A single turn carries every row of the set below to another of its rows. Some are shown first; where does it send the rows asked next?
q_26: -.07  .11  -.17  -.11  .06  -.26  -.28  .06  .13  .12  -.28  -.05  -.28  .13  .11  -.25  -.06  -.10  -.10  .19  -.13  -.29  .13  .27  .05  .04
q_180: .04  .02  -.15  .32  -.11  -.16  -.14  -.10  .04  .00  -.12  -.13  -.07  .10  .23  .10  -.11  -.06  -.25  .03  .11  -.15  .39  .39  .03  .04
q_667: .06  -.01  -.09  .28  -.08  -.03  -.23  -.19  .06  .11  -.16  .11  -.07  -.05  .09  .16  -.10  .16  -.31  .11  .05  -.30  .33  .16  -.07  -.01
q_779: -.11  -.02  -.14  -.09  .04  -.22  -.26  -.03  .05  -.06  -.09  -.04  -.38  .13  .07  -.31  .06  -.08  -.06  .24  .04  -.26  .04  .16  .00  .14
q_251: .00  .06  -.26  .07  -.02  -.26  -.20  .14  .08  .02  -.15  -.03  -.30  .28  .17  -.25  .00  -.11  .02  .21  -.02  -.26  .11  .14  -.06  .06
q_847: .07  -.06  -.09  -.06  .16  -.25  -.22  .00  .07  .00  -.14  .02  -.35  .12  .06  -.14  -.06  -.04  -.12  .24  .03  -.30  .16  .28  .20  .19
q_390: .02  .06  -.04  .32  .00  -.15  -.20  -.20  .09  .13  -.12  -.10  -.05  .03  .16  .13  -.12  .11  -.43  .04  .00  -.12  .35  .36  -.03  -.14
q_704: .05  .25  .26  -.11  .19  -.11  .15  -.06  -.10  -.06  .03  -.22  .40  -.04  -.18  -.12  -.09  .03  .06  -.10  -.17  .05  -.14  -.05  .09  .13
q_66: -.07  -.07  .08  .38  .06  -.13  -.14  -.13  .02  -.04  .23  -.04  -.34  .19  -.07  -.01  .11  .08  -.25  .11  .04  -.22  .04  .16  -.30  -.14
q_348: .06  .33  .20  -.05  .21  -.15  .21  -.10  -.01  -.05  .08  -.19  .25  .05  -.17  -.18  -.03  .14  .01  .01  -.14  .27  .11  -.19  .15  -.08
q_481: .01  .37  .16  .00  .20  -.03  .26  .01  .22  .06  -.04  -.17  .23  -.07  -.32  -.13  -.02  .15  .01  -.22  -.21  .03  .07  -.12  -.01  .08
q_757: .04  .26  .18  -.06  .24  -.05  .23  -.10  .03  -.11  .13  -.15  .29  .06  -.18  -.17  -.10  .06  .00  -.07  -.19  .26  .03  -.17  .06  -.06
q_163: -.07  .01  .15  .25  .06  -.26  -.22  .01  -.03  .18  .15  .06  -.33  .26  -.13  .01  .10  -.10  -.27  .20  -.03  -.18  -.06  .14  -.23  -.16
q_466: .00  .33  .20  -.08  .22  -.20  .09  -.02  -.12  .01  .00  -.23  .35  -.02  -.22  -.02  .02  .07  .12  -.10  -.09  .09  -.14  -.03  .17  .17
q_618: -.07  .39  .05  -.03  .18  .01  .18  -.03  .14  .05  -.06  -.13  .29  -.06  -.33  .00  -.03  .09  .06  -.26  -.19  .09  .08  -.08  .02  .10
q_417: .01  .34  .12  .02  .28  -.08  .17  -.08  -.04  -.08  .09  -.22  .28  .16  -.26  -.10  -.04  .16  .04  -.06  -.20  .22  .09  -.15  .12  -.12
q_128: .04  -.03  .00  .41  -.04  -.15  -.17  .04  -.05  .09  .13  .03  -.27  .32  -.13  .05  .05  -.10  -.29  .07  .06  -.21  .09  .12  -.27  .01
q_394: .00  .00  .10  .30  .09  -.16  -.14  .02  .06  -.03  .19  .12  -.36  .22  -.04  .02  .07  -.02  -.07  .23  -.03  -.32  .09  .17  -.15  -.28
q_818: .02  .32  .15  -.03  .21  .01  .22  -.03  .20  -.01  .00  -.14  .34  -.10  -.23  -.11  -.08  .08  .01  -.25  -.19  .07  -.03  -.08  -.02  .10
q_279: .03  .32  .31  -.08  .12  -.19  .17  -.05  -.15  .01  .00  -.23  .33  -.11  -.25  -.04  -.02  .04  .07  -.10  -.16  .01  -.05  -.03  .11  .16
q_692: -.03  .02  -.14  .21  -.09  -.06  -.23  -.28  .04  -.07  -.17  -.10  -.09  -.08  .17  -.01  -.09  .12  -.28  .00  .02  -.27  .38  .32  -.08  .03

q_417 -> q_618
q_667 -> q_847
q_692 -> q_779
And these:
q_26 -> q_163
q_704 -> q_757
q_251 -> q_128
q_279 -> q_348

